In the rows, zero is written as 128.
First come named turns, each shown by rows before and after it. For each pair of rows after them, which turns, in which order, take the first row to the second? The first pair is done for you.
q_487:
[146 166  66 108 221 148  79 131 136 130 119 120 132 112 135 199  95 146
  83 130 119 179 106 141 118 137 157  73 122  99] |-> [ 98 141 101 169 178 147  62  77 198 127 124 146 157 103  80 108 148 100
 129 104 125 133 128 101  94  62  89 163  87 138]
[114 135 118 131 148 127 123 139 116 132 134 113 126 139 151 156 103 125
 118 141 120 144 128 141 137 138 141 114 123 118] |-> [ 99 125 133 149 122 131 121 128 135 128 128 124 128 140 122 122 127 108
 140 122 133 118 132 116 116 104 124 151 106 127]
[ 74 138 170 153 126 106 131 177 132 182 143 130  74 157  99 108 119  86
 164 134 105  92 147 123 118 125 122 157 105 135] |-> [106 159 167 116 125  86 156 183 102 169 145 141  52 161 103 119 118 133
 159 146 102  99 136 139 115 144 146 121 133 114]
[170 109 114 121 139 128 125 101 116  82 124 147 139  95 148 124 150 164
 164  90 137 118 131 124 134 122 105 141  97 121] |-> [168 111 110 114 155 133 128 111  98  97 130 136 136  94 168 142 134 158
 149  94 134 126 117 135 144 137 123 123  98 118]
q_446:
[153 143 135 106 118 106 150 127 105 111 125 133  85 152 116 130 137 177
 122 152 118 131 125 126 138 150 157 108 155 118] |-> [114 122 116 155 160 140 105 146 124 156 131  94 131 129 150 154  98 104
 117 130 114 143 146 137 154 153 149 131 102 139]
[133 156  69  72 134 109 152 124 163  81 134 145 104 175 128 125 118 163
 114 124 141 177  60  99 125 101 155 151 138 134] |-> [144 161  92  75 176 117 134 137 102 151 170 115 127 123 154 159 116 161
 114 150 105 159 108 147 164 181 166  69 123 121]
[182 126 116 154 111 111 105 133 124  87  86 177 153 127 153 140 163 185
 114 104 116  51 126 102  90 117 137 159 114 161] |-> [185 130 129 156 137 128  85 149 101 129 103 149 170 100 167 167 152 176
 105 113  92  46 150 128 115 153 147 121  99 151]
q_598:
[101 106 131 141 113 128 124 150 176 122 119 118 113 136 123 118 115 100
 138 129 135 137 135 117 111  88 121 159 124 133] |-> [101 111 152 160 121 138 110 149 158 154 130 112 139 107 122 113 127  91
 143 129 119 120 160 144 129 116 114 138 103 133]
[ 90 164 110  60 118  93 140 134  74 122  92 108  83 147 113 148 123 182
  85 125 129 160 111 144 128 134 196 128 112 111] |-> [ 90 170 123  78 130 104 124 114  47 171 116  98 113 109 111 149 133 169
  99 127 110 149 146 163 154 176 185 105  90 112]
[146 135 100 134 149 148 123 124 144 112 110 136 157 137 142 153 114 118
 105 110 135 139 102 102 136  98 128 117 104 153] |-> [105 145 153 134 115 128 139 144 138 102 144 126  93 151 100 102 130 145
 159 151 124 105 134 130 113 108 149 131 118 116]
[112 120 134 130 156 151 103 172 117 133 120  91 124 128 154 159  77 125
 106 118 128 169 108 125 133 125 119 142 109 114] |-> [ 89 125 166 126 135 134 125 181 120 131 138  89  94 134 132 134  78 146
 128 138 120 155 118 142 121 130 133 151 126 103]
Then:
Each pair is 2 to 3 turns apart.
[143 131  80  91 181 113 140 188 178 130  76 101  86  96 207 195  96 118
  55 137 169 178  90  82 158 157 207  84 167 119] |-> [ 99 124 207 144 109  88 156 134 177 152 115 123  55  83  91  48 209 149
 165 182 137  57 182  82 126 139 164 109 176 115] | q_487 q_598 q_446
[141 126  97 140 157 135 108 124 116 144 110 117 152 115 140 135 139 103
 144 108 130 153 109 119 143 146 104 142 102 158] |-> [124 118 137 145 118 124 126 121 145 128 117 124 126 138 106  98 145 116
 169 119 135 134 120 106 116 119 101 171 107 162] | q_598 q_598 q_446
[152 135 148 103 109 113 148 121 109 123 135 143 113 133 111 120 162 161
 137 142 122 107 138 138 123 138 128 114 142 122] |-> [158 133 123  91 117 113 147 129 113  93 113 153 111 146 118 124 149 156
 116 133 135 127 108 124 116 119 126 136 147 129] | q_598 q_598
[126 134 164 113 111 109 139 124 131 123 126 144  94 138 105  95 145 150
 171 143 123 104 150 128 129 129 127 139 150 105] |-> [163 132 144 110 149 134 135 137  95 156 128 123 134 114 148 161 129 140
 126 130 124 127 147 151 161 172 133  97 134 104] | q_598 q_598 q_446
[161 119 138 181 116 162 158 129 132  98 144 152 167 173 124 134 159 147
 142 114 140 110 105  84 108  86  98 156 141 135] |-> [163 120 154 188 149 181 139 137  89 157 160 129 186 146 140 156 149 136
 135 126 120 102 143 118 143 149 109 114 126 130] | q_446 q_487
[ 93 150 133 121 140 132 118 158 111 153 145 108 109  94 152 151  99 147
 135 155 119 161 134 164 129 175 147  96 136 112] |-> [121 158 134  91 119 114 145 155 110 108 132 134  77 123 140 123 124 184
 144 157 132 149 119 150 113 152 145 108 164 106] | q_446 q_446
[ 95 110 165 156 123 130 112 126 140 141 123 141 115 127 113 113 117  87
 146 106 123  92 167 140 103 110 134 152 106 115] |-> [127 139 144 100 147 129 135 157 101 134 122 131  98 126 137 149  97 136
 112 124 120 123 152 158 125 154 174  92 141  99] | q_446 q_487
[126 128  95 113 137 134 117 166 133 111 120 123 132 149 151 166  80 117
 100 123 141 172  99 119 128 121 138 134 123 139] |-> [ 93 116 162 165 106 133 121 128 135 143 157 127 128 120  97  96 138 109
 160 134 121 105 163 128 124 129 106 145 114 133] | q_487 q_598
[139 110 123 151 142 158 122 129 113 159 138 118 161  86 149 123 122 108
 129 111 131 107 139 139 164 158 122  92 129 141] |-> [115 107 142 159  97 142 132 127 151 122 139 132 119 116 100  69 146 115
 161 120 134  82 153 120 132 124 113 132 142 135] | q_446 q_598
[ 81 136 187 147 133 144 124 139 143 190 151 113 113 148 102  96 132 114
 194 140 141 126 154 124 118  93 134 160 117 117] |-> [137 130 153 162 144 158 121  83 134 169 126 154 170 126 117 117 172  97
 161 101 159 112 141 100 127  75  91 150 102 153] | q_487 q_598 q_487
[ 69 157 160 188 186 157 147 101 152 145 153  97 126 133 117 130 135 109
 141 132 111 101 143 167 112 128  79 100 108 100] |-> [ 98 157 120 164 163 156 163  83 172  87 117 133 119 162 123 128 133 108
 109 103 141 117  89 134  94  84  63 140 122 113] | q_446 q_598 q_598
[129 138 126 162  87  72 162 112 158 121 138 172 152 159 149 116 193 125
 118 147 150  92 133 113 154  59  76 130 108 142] |-> [147 159 131 143 113  77 166 127  98 160 161 150 151 131 170 160 181 150
 114 168 125  91 158 155 180 125 103  69 112 120] | q_598 q_446 q_487
[139 121 102  98 146 122 136 144 123 109 117 124 135 165 166 153  84 142
 100 120 139 175  85 136 116 130 161 120 133 121] |-> [134 112  99 108 134 124 132 128 147 103 106 136 146 158 157 137  99 118
 104 102 146 165  70 113 102 106 132 153 121 144] | q_598 q_598 q_446
[132  90 135 121  96 128 165  97 130 115 108 163 144 119  82  90 210 174
 173 148 139  58 123 158  81  90  89 118 115 100] |-> [133 100 142 111 107 129 166 105 104 145 124 149 140 106  93 103 211 173
 161 163 131  51 142 175  91 128 103  87 114  90] | q_446 q_446 q_446
[146 124 101 149 132 137 139  83 144 100 124 157 136 130 110 127 169 129
 124 109 151 116 120 107 119  97  85 132 115 157] |-> [101 129 120 126 114 125 152 134 160  93 144 126  70 171 100 110 136 136
 149 150 136 137 121 127 103 106 129 145 139 122] | q_487 q_487 q_598
[181 136 104 111 121 126 137  82 115  87 100 162 138 119 117 137 175 155
 112 108 147 111 115  88 122 118  98 119 137 137] |-> [182 132  77 117 154 138 122 106 126 105 103 132 153 126 149 174 127 127
  79 101 150 143 106  92 131 119 116 126 113 135] | q_487 q_446
[ 79 133 171 154  95  98 156 132 154 133 138 135  84 126  86  65 140 124
 178 163 134  82 161 110 106 117 130 172 128 116] |-> [ 89 150 166 142 129 109 151 156  93 172 150  98  91 105 122 111 115 142
 165 182 121  96 182 152 137 185 165  97 139  99] | q_446 q_487
[141 135 139 119 131 123 128 122 129  85 138 159 105 158 159 122 110 129
 121 104 157 166 105 103 157 121 142 112 130 123] |-> [147 142 135 129 153 139 115 107 111 113 144 151 139 131 171 134 109 119
 111  98 156 163 126 113 177 145 137  88 123 140] | q_598 q_598
[ 31 107 138 136 117 151  93 167 156 134 137  73 132 165 135 142  50  90
 110 110 111 150 108  99 139 102 129 204 103 104] |-> [ 42 125 202 149 115 142  88 148 109 187 167  72 141 121 121 129 108 111
 150 135  83  90 178 132 160 168 121 149 114  93] | q_487 q_446 q_487
[ 77  84 164 135 131 136 183 150 174  91 134 115 130 137  52  53 128 107
 153  81 134 102 139 117  97  94 103 177  82  77] |-> [ 81  99 142 122 193 152 168 199 131 137 152  63 144 125 115 139  61 100
 114  91 126 159 135 147 130 160 154 122  73  58] | q_487 q_446
[ 82 115 148 180 177 134 110 137 131 160 147 122 133 113 124 138  96  87
 152 117 118 119 140 137 123 147 144 139 118 160] |-> [132 141 142  99 148 103 169 128 122  92 123 160  89 147 109 131 120 174
 142 131 126 120 106 131 112 135 160 106 181 138] | q_598 q_446
[128 127 135 189 169 175 100  89 116 128  92 138 187  91 134 162 141  74
 101  74 197 118  92 123 141 164 131 149  49 103] |-> [136 131 105 153 164 177 113 108 125 102  77 143 172 122 148 188 108  95
  84  76 206 150  54 116 135 141 152 158  66  95] | q_487 q_487 q_446
[123 115 169 166 114 122  79 111 179 109 141 123 115 143 105  83 197 151
 114 120 132  79 113 108 120 106 113 170 138 105] |-> [108 105 161 189 141 137  57 117 174 139 150 100 139 132 122 100 182 122
 109 113 125  88 131 116 135 115 106 166 108 115] | q_446 q_446
